Each row is where one point has got to under a steady rotation. How many ticks took it there?
The counts run from 0 to 525.
[  6  -6   0 -26  -4   0  -8   6 -13   1 -13  -2  -4 -14 -13   1   2   1
  -1   5   5   0   4  17  10 -10  -7   0  -4 -10  -9  -2  -3 -18   4 -18
   4  -1 -14  11  -4   1   2  15   6   4   9   3   9   1   1  -8   3  -2
   4   9]  519
[ -5   7  -8 -13   9  -3 -13  10  -5   2 -12   0 -16  -6  -1   8   8  -1
   4   3 -11  13   2  15   4  11  -3  -5  -4 -13  -7   6 -12 -11  15 -17
  -4   1 -18   9   4   6  -5   6  11   5   5   9  -1  12   8 -13   3  -7
  -2   5]  324
[  1  -7  -6 -14   3  -2  -9   5   1   1 -15  -4  -9  -6 -17   1   3   6
   5   9   4   8   2  15   4  -3  -8 -11   5  -6  -3  -5  -9 -10   8 -16
   7  -5 -19   4   0  -3  -2  17  13  18  -7   2   8   4   7 -17   0  -3
  14   5]  155
[  1  -7  -9 -19  -4   6  -7   1  -9   3 -13  -2  -8 -15 -15   3   1   8
  -3   2   2   2   3  11  14  -4  -8  -9   6  -6 -11  -2  -6 -18   2 -16
   2  -2 -15   9 -10  -3   1  16   9   3   1  -2   7   2   9  -6  -2   1
   7  13]  82
[  1   7 -11 -11  14   2 -25   5  -1   4 -14  -2 -26  -5  -1   3  10  -4
   6   2  -7  11   7   7   5  10   2  -6   3 -14  -2   5  -7 -12   7  -5
 -11  -5  -9   8   3  11   3   4   7   0   2   8   3   5  -3 -13   9  -8
  -1   9]  348
[  4  -2  -5 -30  -6   1  -7  10 -14   5 -13  -1  -7  -7  -6   9  -2  -8
   2   0  -4  -2   4  12  15  -3  -7   0  -1  -7 -14   7   1 -11   7 -11
   0   2 -10  14  -2   6   3  15   5   2  14   7   9   4   6  -5   5  -3
   4   8]  32
[  1 -12 -11 -22 -10   6  -5   5   2   2 -18   8 -11  -5 -10  -1  -3  -1
  -4   3  -1  -5   7   9  14  -4  -8  -5   5  -3  -7   9  -2  -6  -3  -3
  -1  -4 -19  12  -9   0  -5  13  -6   1  -4  -1   6  12  10  -6   4   1
  20  15]  175
[  5 -11 -14 -28  -6   5  -5  13  -3   8  -7   3  -5  -8  -5   3  -8  -3
   0   8   3  -2   6  12  15  -9 -11   0   3  -6  -7   4  -5  -4   5  -6
  -3  -2 -13  19  -2   4  -4  16  -4   1   5  -1   5   5   4 -13   6   0
  19   9]  265
[ -9  -6  -8  -4 -10   7 -14   0  11   3 -17   7 -13   3  -3   3   4  -8
   2   7  -5   2   9   9   9   2  -2 -12   8  -7   1  -6  -2  -8   1 -13
   5  -6 -24   0 -11  -2  -3   6  -1   7  -3   9   6  10   2 -11  -9 -10
   9  12]  271
[ -3  -2  -5 -27  -2   2 -10   9   3   7 -10   7  -6   5   9   9  -1 -16
  -5   5  -5  -8   8  13  19  -2  -4  -5   3 -12 -10  -1   0  -5   6  -6
   2  -3 -12  12  -3  16   2   4  -8   3  10   8   1  11   5 -11  -2 -11
  14   7]  215
[  5  -7 -18 -11  -3   8 -11   9  -5   9 -11  -2 -16 -11 -10  -4  -2   6
   8   6   5   3   9   6   4  -3  -7  -4  11  -1  -1   9  -8 -12   2 -12
  -5  -6 -14  12  -5   1  -3  18   5   2  -4  -5   9   2   0  -5   9   7
  15  12]  315
[ -5  -2 -13  -2  -3   5 -13   4   1   9 -17   0 -15  -8  -4   2   5  -2
   6   1  -3   8   6   5   4   3  -3 -14  13   1  -3   3  -4 -10   2  -8
   4  -7 -18  -4  -6   1  -1  16  18  11  -7   9  13   5   3  -4   1  -4
   9  15]  17
[-12   5  -7 -12   1  -6  -8   5   1   2 -21  -7 -10   0  -2   6   2  -6
   7   1 -14   1   3  10  10   3   2 -10   6  -5   2   6 -13 -10   5 -10
   2  -3 -13   2  -2  17  -1   6  13  18  -4  14   4  14  11 -10   0  -8
   3   7]  253
[  0  -8 -10  -9 -10   4  -9   6   1   2 -18   2  -5  -3  -2  -4  -3  -2
  11  12  -4  -4  10  11   7 -14 -11  -7   9  -5   8   0 -11 -15  -1 -14
   9 -10 -20  11 -14   7  -5   8  -2  11  -3  -2   4   4  -3  -8  -4   2
  15   9]  223
[  6  -1  -1 -20   7  -1 -18   6   0   8 -11 -11 -14  -2  -2   1   8  -6
  -2   4   9  -6   9   9  20  -8  -3  -2   2 -18  -5  -2  -5  -9  -5  -4
  -1  -9  -2   6   7  16  12   3   8   9  -1   8  10   0  -4 -10   2  -7
   9   6]  423
[ -5   1 -10  -2  -1   0 -19   2   2   7 -17 -12 -22  -3 -13   4   5  -3
  13   1  -1   6  12   3   9   0   0  -8  11   0   9   2  -6 -10   2  -7
  -3  -6 -10   0  -3   5  -1  13  13  17  -7  11  14   5  -1  -8   4  -2
  11  11]  203
[  3  -3 -10 -29  -1   8  -8  12 -14   8 -14   6 -11 -13   0   7   1  -8
  -6   1  -4   1   3   9  10   1  -2   2  -2  -9 -17   9  -2 -10   4  -8
  -7  -1  -9  15  -3   3   0  10   0  -8  13   3   6   8   8  -5   8  -1
   4  10]  31
[  1 -12 -12 -20 -10  10  -7   3   1   7 -20   1  -7  -8  -5  -4   6  -4
  -4   3  -1  -6   8   4  17 -10  -4  -7   2  -7  -7   7  -6  -6 -10  -2
   7 -10 -14   5 -11   3  -3   9  -2   2  -6   4  12  10   5  -7  -2   0
  19  15]  174
[ -9   7  -4 -17  10  -8 -10   4  -1   3 -16 -10 -14  -1  -9  10  10  -5
   0   0 -10   4   3   9  15   1   5  -6  -5 -17  -1  -1 -10  -8   7  -6
   3   1 -11   2  -5   9  -1   4  10  10  -4  15  -1  12   9 -20   2 -11
   2   5]  139
[  4  -9 -10 -16  -6   3 -13  12   3   9 -11  -2 -21  -2 -16   2   0  -5
   6   8   6  -4  14   7   9 -11  -6  -2   4  -6   7   5   0  -3   1  -3
  -3  -8 -10   9  -6  -1   0  17  -3   6   0   3  13  -1  -6 -13   7  -3
  23  11]  152
[ -5 -10 -14 -12   2   6  -9  -3  10  -2 -15  -4 -12  -2 -14  -1   3  10
  -3   5  -4   2   4   7  10   2  -2 -10   6  -8  -3   0 -15  -9   4  -8
  -2  -4 -17   6  -4   3  -3   6   1   8 -17   0   1  12  14 -19   0  -1
  16  10]  319
[  3  -5   1 -28  -3   2  -4   8  -4   0 -17   9  -1  -9   4  -2   5  -3
  -6   7   4  -3   3  20  10  -7  -9  -6  -2 -13 -16   1  -3 -12  -4 -13
   5  -2 -17  10   6   6   2   7  11  11   2   4   7  10   6  -6   1  -7
   9   4]  286
[  3  -1 -13 -24   0   6  -8  12  -7   7 -15   8 -11 -11   2   2   7 -11
  -6   2  -4   0   7  10  17  -5  -2   0  -4 -15 -14   9  -3  -5  -1   0
  -1   0 -10  14 -12   6  -3   7  -6 -14  12   8   1  10   2 -10   2  -2
   8  12]  30
[ -7  -2 -14 -12   1   4 -14   6   8   2 -15   5 -15   5   2   4  -1  -2
   5   8 -15   2   5   8   4  12  -1  -6   8  -6   4   6 -13  -8  12  -5
  -6  -6 -20  10   4  13  -5   1  -5   8  -7   4  -2  15   7 -14   6  -4
  11   8]  345
[ -1 -11 -12 -16  -4   5 -10   3   0  -1 -16   2 -18 -10 -22   1   0   4
   1   5   3   4  11   6   8   0  -6  -2   3  -1   2  11  -5  -8   3  -6
  -4  -2 -15   6  -6  -8 -11  16   1   2  -5   1   9   8   5 -10   9  -1
  18  12]  501
[  8   4 -10 -15  13   4 -22   7  -6   7 -14  -1 -21 -10   1  -2  12  -3
   2   4   4   5  10  13   4  -1   0   0  -1 -17  -8   8  -6 -13  -2  -5
  -7  -5  -4   9   7   9   6   6  10  -2   3   4  11   3  -9  -7  11  -1
   1   6]  259
[  9 -10  -5 -23   2  10 -17   3   2  -2 -16   3  -9  -3  -1  -5   6   2
  -6  10   9  -9   7  13  14  -7  -9   1   4 -15  -9  -1   0 -15  -8  -7
  -5  -9 -13  14   6   9   6   2  -4   3  -2  -3   3   5  -2  -9   6  -3
  12   7]  425
[ -2  10 -17 -15  10   0 -14  13  -2  11 -12  -4 -21  -5   7   7   6 -13
   5   1  -6   4  10   7   9   9   3  -3   3 -11  -5  11  -6  -3   5   0
  -7  -3  -6   7   4  15   1   8   8   2   4  12   6   9   0  -9  11  -8
   6   8]  72
[  8  -1 -11 -29   6   2 -10   6 -10   4 -16  -4 -10 -14  -6   3   6   1
  -4  -1  -3   0   3  10  17  -4  -3   4  -3 -14 -14   7  -6 -10  -2  -5
  -7  -6  -5   9   3  10   2  13  11  -1   4   1  11   8   8  -5  12   2
   4   5]  446
[  6   1 -12 -10   6   2 -18   6  -3  -1 -21   2 -10  -4   7  -4   9   1
   3   8  -8  -1   9  11   4  -6  -2   4  -2 -17  -2   8 -11 -18  -4  -8
   1  -7 -12  16  -1  18   0  -5  -4  -3  -1   0  -2  12  -1 -10   3   3
   4   3]  442
[ -1 -12  -4 -25  -5  11 -11   2   5   1 -16  11 -10  -2  -3  -1   1  -2
  -9   5   2  -8   6  13  11   0  -7  -3   3 -10 -13   7   2  -5  -5  -1
  -2  -3 -17   5   4   1  -2   8  -4   2  -3   1   7   9   4  -8   1  -9
  19  11]  450
[  2  -4 -10 -20   1   6 -12  11   1   8 -17  11  -6  -7   9   0   9 -11
 -11   7  -2  -2   7  16  11  -7  -2  -5   0 -18 -13  -2  -3  -5  -6  -4
   5  -3 -15   8  -5   5   3   3  -3  -6   5   8   0   8  -1 -13  -6 -13
  12  10]  377
[ -2  -1 -16  -1   5  -4 -13   5   4   8 -19  -9 -14  -9  -9  -2  11   1
   8   5  -3   6   8   6   7  -7  -1 -13   5  -9   4   0 -13 -12   1  -7
   7  -9 -14  -1  -9   5   0   7  17  13 -10   6   9   5  -1 -11  -2   0
  10   9]  42
